In the rows, zero is written as 128.
Turns, then the turns between two rows, first turn first; the first pair answered
q143 (before -> after):
[103 133 109 123 131 132 101 119 107 116 158 110 154 124 102  73 154 142
 148  90]  ->  [139 139 143 120 115 142  60 123 149 116 136 122 108 120 102  83 124 159
 147 139]
[166 103 129 134 134 145  99 108 133 119 121 114  71 133  80  92 109 149
 167 154]  ->  [152  59 117 143 129 134 141  99  91  92 113 111 113 137 101  92 122 134
 150  95]
[109 133 146 131 135 145 128 137 140 144 132 145  98 142 140 148 136 126
 123 167]  ->  [108  98 148 139 125 139 149 131 119 122 121 146 119 146 154 150 140 118
 111 134]
q569 (before -> after):
[126 163  91 115 157 133 139 129 135 162 127 124 108 130 125 156 147  83
 146 182]  ->  [145 105 110 150 110 145  84 128 130  94 103 125  89 110 108 103 115 115
 139 174]
[137 112 134 137 169  88 163 118 100 130 138  94 132 119 165 182 135  98
 120 113]  ->  [155  78 146 160 154  93 127 118 105  92 125  96 107 103 160 148 108 108
 123 114]
[173 122 173 145 153 112 119 116 144  99 105 149  53 134 159  70 116 129
 148 115]  ->  [135 121 174 117  82 132 140 126 102  94  95 147 151 169 144  93 167 179
 113  76]
q62 (before -> after):
[140 144 144 133 120 125 128 132 148 134  97 127 110 144 119 131 116 134
 144 147]  ->  [133 147 131 138 145 120 121 122 146 144 124 118  91 130 127 133 120 117
 140 150]
[152 151 109 144 180 114  98 141 179 162 146 138  56 110 114 100 102 112
 165 194]  ->  [164  87 120 172 148 116  80 136 157 101 123 140  57  97 115  67  81 122
 153 163]
[135 165 163 103  84 174  86 173 113 117 161 115 159 138  55 121 147 169
 108 142]  ->  [122 185 141 105 128 162  77 160 114 142 205  97 132 120  69 131 161 139
 105 150]
[109 143 154 100  86 163 110 116 107 139 145 109 167 135 143 170 199 150
  69 126]  ->  [102 139 145 109 102 158  99 108 103 138 163  99 152 122 153 167 201 136
  63 123]
Then:
Each pair is two turns apart.
[129 129 133 110 133  97 135 160  98 145  60 158 138 134  87 114 120 133
 141 131]  ->  [135 128 133 109 139  95 142 158 100 148  59 159 132 138  95 120 115 125
 143 132] | q569 q143
[ 96 152 129 143 122 150 173 161 134 126 117 138 178 134 121  96 110 150
 151 102]  ->  [111 175 144 136 124 157 150 168 163 140 112 144 149 134 116 105  98 158
 155 141] | q143 q569
[148 156 143 120 145 132 116 139 157 161 119 137  94 137 139 152 123 123
 141 176]  ->  [160  93 153 144 111 134 101 133 139 101  94 140 100 129 141 117 104 135
 129 146] | q62 q62
[151 105 139 142 189  88 162 131 143 169 109 181  55 117 159 150  87 116
 175 162]  ->  [ 63 113  80 147 137 107 154 148  59 138 154 151 170 120  89  91 147 167
 171  86] | q569 q143
[124 149 102 131 128 131 119 140 102 115 156 125 158 128 118 111 158 134
 147 110]  ->  [124 148 104 129 122 132 120 144 104 113 148 126 165 130 112 112 154 139
 149 108] | q62 q62
[ 86 167 107 101  65 153 133 128 140 137 112 130 178 152 122 148 174 152
 126 129]  ->  [101 147  87 145 140 130  79  98 159 124 163 110  75  92 147 111 143  98
 135 148] | q62 q569
[158  84 146 146 100 148  53 122 148  82 131 125  62 109 144  60  87 126
 161 148]  ->  [ 80 168 114  74  93 154 117 130 106 171 188 103 180 155 147 153 198 140
 122 128] | q569 q62
[115  47 130 136 108 108  93 102 104  94 145 106 160 102 152 150 147 128
  67  65]  ->  [125  47 135 128 113  99 137 105 104 101 120 119 176 121 161 167 143 118
  76  55] | q569 q62
[148  72 149 136 128 118 162 116 119 104  96 143 145 136 171 156 122 110
 114  86]  ->  [165 141 163 125 140 135 102 131 181 144 109 148  86 129 139 156 102 130
 138 170] | q143 q143
[118 144 116 144 144 115 140 112 116 122 110 136 132 128 111  78 105 115
 178 132]  ->  [124 119 126 148 132 114 145 107 110 105  97 139 134 129 123  82  99 115
 169 122] | q143 q143
[108 178 111 112 169 133  73 123 151 187 202 106  68  91 123 140 144 119
 121 187]  ->  [ 71 112 114 103  79 147 117 123  75 139 176 102 191 125 129 155 192 163
  68  98] | q62 q569
[156 120 172  95  85 139 141 130 170 112  93 136 146 147  91 151  96 181
  80 132]  ->  [177 130 168 109 138 126 137 123 200 124 102 137  85 129 104 142  67 145
 107 158] | q569 q569
[150 123 145 103 114 125 165 149 122 154  88 119 148 150 126 133 156 147
 114 124]  ->  [163 111 137 120 153 108 177 140 124 152  92 120 119 139 142 123 141 111
 127 116] | q569 q143
[ 89 105 104 144  85 137  50 125 119 130 206  87 117 148 134 144 167 129
  69 111]  ->  [ 91 136 107 128 103 136  64 129 135 164 211  89 107 155 143 172 172 118
  73 137] | q143 q569
[126 105 108 145 152 116 139 114 107 107 134 122 116 112 147 100 122 101
 155 115]  ->  [116 129 123 116 107 136 164 135 104 120 106 134 173 147 124 123 139 143
 153 118] | q569 q62
